In the rows, zero is written as 128.
One hidden turn or mirror swaps the rows below in pairs. Which row is each named row swapped with?
K725: [115 115 152 132 138 121 161  83 146 142 110 122 153 159 120 100 143 145
 141 164 138  90 134 168 151 124 151]
K794: [176 107 125 112 161 112 145 147 106 123 122 133 149  86 119 130 119  78
 143 115 127 123 115 155 105 129 141]
K688: [109 104 112  91 158 122 138 115 126 115 112  86 131 153 112 121 123 125
 148 115  99 151 124 157 101 141 126]
K390: [152 114 116 101 164 102 136 149 104 117 126 135 124  82 145 120  97 106
 134 109 112 111  99 137 121 128 140]
K944: [167  84 131 130 159  95 140 149 110 101 136 130 120  87 136 127 110 115
 132 127 122 126 129 137 147 126 142]
K127: [135 125 117 139 149 135 167 133  74 157 144 135 145 124 117  83 115 108
 123  97 130  84 120 164 166 104 121]
K40: [118  95 107  77 169 141 138 108 131 114 123  81 144 153 112 114 109 137
 151 126 102 126 124 131 109 133 131]
K273: [123 140 134 146 152 145 150 134  89 145 150 116 133 135 107  82 124 119
 130  73 133 100 116 154 173 114 124]
K234: [157 109 110 120 180 137 154 142 111 113 127 141 160  94 125 114  99  90
 141 152 117 102 121 117 116 136 155]
K580: [135 132 111 149 150 152 179 137  77 147 164 122 145 137 105  82 125 116
 139 115 131  89 134 148 159  91 135]
K107: [151 105 133 145 167 105 157  87 146 138 114 119 138 154 131  96 136 140
 133 159 120  83 146 190 147 116 139]
K274: [115 129 127 134 149 150 156 151  71 150 148 141 154 146 140  78 121 126
 125 111 137  78 111 148 161 115 140]
K263: [121 119 135 136 171 161 168 127  78 161 155 130 141 135 117  98 126  99
 137 100 142  89 131 158 179 114 135]
K382: [148 102 162 138 147 103 155  76 148 119 134 108 146 151 122 107 144 146
 127 137 134  75 132 175 142 113 147]
K215: [131 135 129 116 163 141 157 150  78 148 135 142 144 141 119  61 105 103
 136 101 129  82 123 163 172 121 139]
K874: [119 101 113  86 166 127 153 121 132 107 118 111 145 156 121 143 139 149
 142  91 107 127 136 134 105 130 129]
K35: [ 87 117 126  82 157 107 147 108 107 131 130 123 131 155 105 117 131 133
 158 120  99 117 116 132  84 133 125]
K441: [129 112 144 117 155 113 157  75 160 137 123 136 152 170 121 106 125 130
 142 146 129  93 124 195 145 125 159]
K425: [125 105 146 141 146 102 148  91 135 124 115 131 161 166 140  93 134 138
 117 155 124  97 138 178 145 115 164]
K928: [115 141 133 152 170 142 168 138  70 150 162 125 120 138 115  84 118 118
 151 119 138  74 131 151 163 133 136]
K331: [124 123 112 157 151 145 145 126  91 169 158 139 142 141 136  78 123 109
 133  95 108 102 127 156 168 114 142]
K70: [104 127 104  86 182 121 142 135 134 133 114 103 119 155 120 140 127 135
 129 127 113 127 122 136 103 138 132]
K374: [102 116 121  86 174 115 132 122 144 123 124 107 132 156 106 116 124 124
 146 104 100 128 122 122 102 152 131]
K655: [117 109 148 134 142 122 180  91 146 140 124 122 161 156 114 116 158 148
 147 149 135  85 134 172 140 138 151]
K681: [110 122  94  94 183 143 147 112 123 135 101 108 132 145 101 124 134 120
 147 125 105 123 122 144  90 146 152]
K500: [102 104  98  95 159 129 147 118 134 142 133  98 118 141 130 122 127 135
 151 115  93 136 120 110 109 141 126]
K707: [106 101 119  76 184 137 148 102 140 130 119  93 111 146  96 127 131 106
 142 128 103 113 118 140 108 140 130]
K658: [121 130  93 115 156 148 166 118  82 141 153 135 152 137 115  61 116 115
 123 108 153  85 117 161 162 113 128]
K455: [ 99 112 117  85 175 110 138 129 116 116 118 102 121 155 118 126 132 136
 162 119 104 116 110 136  93 145 112]
K752: [126 119 119 160 163 143 161 134  82 165 151 127 147 128 102  82 123 120
 127  91 128  90 116 154 167 102 128]
K199: [117 112  98  92 153  99 141 112 111 125 148  86 117 163 122 130 133 145
 156 105 118 116 117 139 105 132 115]
K555: [117 134 109 154 166 139 153 132  89 164 142 136 140 153 112  76  99 108
 137  90 135  98 124 150 161 114 112]
K645: [123 137 109 132 154 139 162 136  84 170 154 143 151 150 128  79 127 121
 124  92 121  98 101 156 164 120 136]
K388: [156 117 112 116 174 112 135 151  99 117 135 134 138  90 146 131  92  97
 119 147 126 104 115 134 111 131 144]
K194: [130 117 143 165 152 102 154  78 145 130 104 121 135 149 114  93 145 132
 130 156 115  93 111 159 151 120 129]
K483: [163 113 139 116 180 100 154 141 108 115 140 132 150  75 139 115 105 116
 150 124 103 101 118 144 108 141 133]
K623: [130 107 146 154 155 106 153  83 136 133 128 101 160 164 115  95 146 143
 141 152 131  83 137 174 145 108 146]
K77: [165 106 139 118 171 117 123 149 109 131 138 133 158  84 133 121 104  95
 131 147 118 112 118 150 110 129 167]
K470: [130 131 114 129 165 149 171 124  64 161 148 135 145 150 119  81 113 109
 119 116 118 101 134 160 161  96 144]
K272: [133  94 160 133 156 109 140  81 143 141 120 116 151 157 133  85 144 125
 139 159 150  91 126 164 137 123 154]
K521: [112 125 132 152 145 143 169 128  68 152 135 117 139 115 107  70 110 110
 138 106 129  88 115 147 170 128 147]
K44: [135 104 141 147 151 106 147  91 138 154 126 128 145 181 139  86 147 131
 144 144 122  81 145 160 138 111 161]
K507: [148 109 138 117 161 117 143 148 104 109 141 142 147  78 143 108 120 112
 142 154  84 121 119 141 131 134 139]
K870: [155 122 127 108 169 136 127 151 106 116 135 130 148  77 112 117 104  97
 150 140 138  99 134 137 117 135 137]
K231: [103 109 115  80 163 109 140 124 137  95 119 109 133 154 140 141 123 141
 154 118 114 115 126 136 108 137 129]
K323: [ 94 107 122  78 181 144 135 120 120 135 130  93 136 170 113 125 122 118
 143 115  95 121 120 138 104 133 143]
K10: [151 100 119 128 145  99 143 145  94 118 125 131 135  89 151 123 118  92
 139 136 117 111 132 140  97 133 141]
K38: [116 134 126 139 143 155 172 131  73 160 142 136 139 119 120  82 124 100
 129 105 131  85 111 162 171 122 130]
K242: [162 113 116 113 171 100 134 142 120 114 143 140 139  77 143 118 112 105
 127 128 102 119 128 128 128 150 136]
K540: [127 115 140 136 148 106 158  82 150 137 109 108 158 172 118  99 139 149
 138 154 125 104 132 171 156 109 138]
K600: [144 120 137 131 149 100 163  91 136 152 129 103 142 150 109  95 140 135
 128 179 134  88 133 179 155 108 143]
K512: [125 115  97  71 157 115 131 102 120 112 140  89 142 148 112 114 112 133
 151 121 111 115 102 118 104 149 152]
K22: [ 98 102 105  84 166 127 150 115 140 114 122 101 143 133  93 131 139 140
 158 108 104 111 111 130 112 130 137]
K646: [128 119 133 133 166 103 163  90 155 127 106 125 152 148 120  89 151 118
 132 151 145 114 121 176 165 118 154]
K965: [118 108 151 150 162 116 162  91 142 144 136 132 118 147 106 113 142 150
 143 159 134  94 137 182 146 133 161]
K612: [115 107 158 147 152 109 148  87 141 146 111 133 143 164 127 112 141 135
 124 150 123 104 103 182 147 117 164]
K416: [136 133 138 135 164 118 165  87 135 150 123 126 164 166 125 104 130 141
 138 166 129 117 139 177 150 104 159]
K86: [154 112 116 117 164 108 146 146  99  94 122 117 153  69 113 117 111  97
 155 132 117  93 110 130 124 120 148]
K548: [146  99 127 114 170 110 134 145 111 111 136 150 133  68 139 128 101 119
 140 133 111 114 107 140 116 134 130]
K601: [174 118 123 122 167 100 139 129  91 107 125 118 142  85 137 118  95 105
 145 112 106 112  96 134 121 127 151]
K303: [167 108 122 110 167 113 129 143 111 105 139 133 147  81 141 113 109  97
 126 129 102  95 125 149 107 146 148]
K402: [114 127 116 137 147 144 163 132  84 158 152 125 146 144 104  90 112 104
 125 114 136 103 139 162 178 106 115]
K532: [124 133 105 154 144 152 156 136  85 142 149 144 149 126 109  81 132 130
 127 105 135  78 124 149 145 120  98]
K574: [128 111 153 136 165 112 147  73 136 157 124 108 145 151 117  94 136 147
 142 153 149  89 138 177 152 121 160]
K211: [ 97 109 132  89 180 116 140 118 124 113 120 105 130 142 110 125 115 138
 149  98  93 125 130 142  97 143 120]
K179: [173  94 125 103 157 118 156 151 103 121 148 129 147  91 136 107 101 102
 137 131 116 113 115 127 107 128 127]
K334: [157  95 119 102 168 114 139 153 107  97 124 143 143  93 125 129 134  90
 128 111 118 131 130 147 125 139 153]
K931: [132 114 133 156 152 113 169  83 135 142 120 106 136 159  96 102 139 136
 145 154 125 111 131 177 148  97 161]
K605: [116 113 120 130 158 166 149 136  86 165 155 134 148 126 127  77 140 100
 132  93 135 103 110 164 163 125 123]
K475: [108 116 104  81 164 101 130 111 117 116 131 107 124 155 117 124 125 124
 137 105 102 121 130 126  92 148 121]

K38 pairs with K725
K944 pairs with K199
K77 pairs with K323
K334 pairs with K512
K35 pairs with K507
K390 pairs with K231

